Questions about the matrix below.
1) Read off the entry just right of 1.6.
2) Read off the smallest entry.
[[-1.7, 0.3, 1.0, -1.6, 1.6, 1.1, 1.3, 0.8, -0.2, -1.3, -1.3, -0.3, 1.9, 0.8, 0.2], [-1.8, 1.0, 0.2, -1.2, 0.0, -0.6, -0.1, -0.3, -2.6, 1.9, -2.3, -2.0, 0.2, 1.3, 2.7], [1.0, 0.4, 1.0, 1.4, -0.3, -0.4, 1.0, 0.3, -1.1, 2.5, -0.6, -2.1, 0.3, 0.6, 2.8], [1.5, 0.2, 0.8, 1.8, -0.7, -0.6, 0.7, 0.2, -0.8, 2.6, -0.1, -1.9, -0.1, 0.3, 2.5]]
1) 1.1
2) -2.6

Read these off the array that follows.
1) Which number is the centre entry?
2) Which number is the 2nd entry, reading row by row?
3) Which number is the smallest entry in the first row?
4) Which number is the last entry, reading row by row?
5) Which number is the entry just right of the smallest entry?
6) Which number is the entry directly above 19.966?
7) Which number is the entry just right of 32.905?
8) Which number is the entry just left of 19.966?
[[  37.245  -31.170   16.587  -66.029  -23.163  -20.438    1.606]
 [-107.597  -80.670   19.966  -17.370  156.615 -256.335   65.211]
 [  66.520 -105.533    4.385   57.046 -162.102  -89.105  -25.203]
 [-241.380  -43.962  -87.804  164.529   78.626 -143.035  -65.439]
 [-145.509  -35.979  -32.429   32.905  107.694 -142.513   -0.529]]
1) 57.046
2) -31.170
3) -66.029
4) -0.529
5) 65.211
6) 16.587
7) 107.694
8) -80.670

5,8,4,0,5,6,8,1,5,3,8,6,3,2
The first entry from the right is 2
The third entry from the right: 6

Read these off the table that follows.
1) Which number is the entry in the bottom-left corner?
2) Which number is the 1st entry, reading row by row?
3) Which number is the entry directly above the largest entry?
4) Which number is the fifth-last entry, reading row by row?
5) Which number is the entry in the bottom-right corner?
6) Which number is the entry just left of 110?
7) Which number is the top-right entry?
8) Which number is the entry just right of 228?
array([[ 33, 225,  45,  66,  75, 157,  75, 137],
       [ 55, 238,  42, 103,  62, 188,  49, 113],
       [240, 195, 140, 183, 208, 168,  41,  60],
       [145, 157, 217,  83, 104, 245, 238, 157],
       [176, 234, 228,  39, 116, 227, 221, 133],
       [240, 233, 236, 191, 190, 223,  56,  36],
       [ 60,  62,  42,  81, 104,  44, 219, 250],
       [119, 139,  53, 211, 191,  51,  51, 110],
       [122, 153, 202,  98,  99, 234, 207, 165],
       [198,  52, 225, 193, 193, 106, 231, 186],
       [173,  82, 223, 160, 180,  79, 206, 155],
       [254, 244, 226,  68, 118, 222, 118,  50],
       [ 98, 153, 184,  96,  94, 211, 204, 201]])
1) 98
2) 33
3) 173
4) 96
5) 201
6) 51
7) 137
8) 39

[[167, 84, 480, -592, 514, -57, -107, 160, 176, 516, -56, -336, -234, -412], [107, 63, -488, -348, 364, 86, -404, 516, -387, -443, 367, -542, -410, 305], [140, -121, 408, 222, 458, 183, 238, 174, -401, 285, 42, 474, -47, 208], [-187, -45, -72, 267, -345, 505, 218, -559, -20, -289, -483, -265, -297, 70], [422, -277, 271, 214, 517, -404, 134, -362, 253, -3, 477, 110, -309, 492], [522, -13, -565, -456, 280, -546, -155, 227, 320, -613, 491, -346, 222, -513], [-323, 506, 345, 427, -535, 320, -227, 31, 386, 240, 93, 409, -574, -39], [-452, -90, -251, -130, 297, 493, -452, -343, 506, 82, -573, -194, -169, 96], [-114, -439, -466, -137, 39, -536, 319, -413, -198, -451, 158, 151, -35, -307], [-250, -91, 280, 194, -575, -303, -309, -279, 222, -287, -398, 124, -453, 138], [-45, 442, -109, 313, 193, -6, -204, -458, 418, 86, 187, -593, -59, 308], [-238, 101, -248, -423, -171, -529, 35, 345, 278, 237, -254, 538, -538, -15], [-115, -466, 172, -488, 306, -34, -404, -513, -556, 21, -189, 519, 146, -272], [283, 246, -505, -46, -240, -415, 327, -577, -62, -231, -193, -176, -278, -576], [351, -37, -235, 69, -527, 477, 14, 301, 438, 84, -362, -587, -126, -292], [-203, 368, -383, 119, -469, -3, 517, 56, 339, -256, 468, -172, -184, -128]]
The 2nd smallest entry is -593
Report the 1st entry in reading order.
167
Report the entry just right of 238.
174
The entry just right of -240 -> -415
Report the entry just right of the largest entry.
-538
Report the second largest entry.
522
The entry just right of 253 -> -3
The entry just left of the largest entry: -254
Report the entry just right of the smallest entry.
491
Report the entry just left of -415.
-240
Report the entry just left of 35.
-529
The entry just right of -398 -> 124
The minimum: -613
The fourth entry in reading order: -592
Report the entry just left of -37.
351
Report the third largest entry.
519
Report the entry just right of 519.
146
Report the entry just left of -279.
-309
Report the entry just left of -56.
516
The entry just right of 172 is -488
Report the entry just right of -535.
320
Report the entry just right of -289.
-483

((730, 670, 222, 785, 163, 247, 173, 634, 99, 116), (262, 514, 541, 504, 700, 146, 312, 679, 742, 489), (64, 84, 741, 224, 706, 613, 606, 478, 650, 382), (668, 626, 115, 180, 163, 207, 356, 131, 699, 744), (604, 716, 84, 166, 238, 195, 377, 77, 654, 717), (676, 400, 335, 351, 79, 715, 584, 117, 104, 324), (253, 444, 426, 518, 611, 102, 339, 603, 804, 557))
What is the entry just right of 207? 356
What is the minimum? 64
What is the entry just right of 715? 584
What is the entry just right of the largest entry? 557
The entry just left of 700: 504
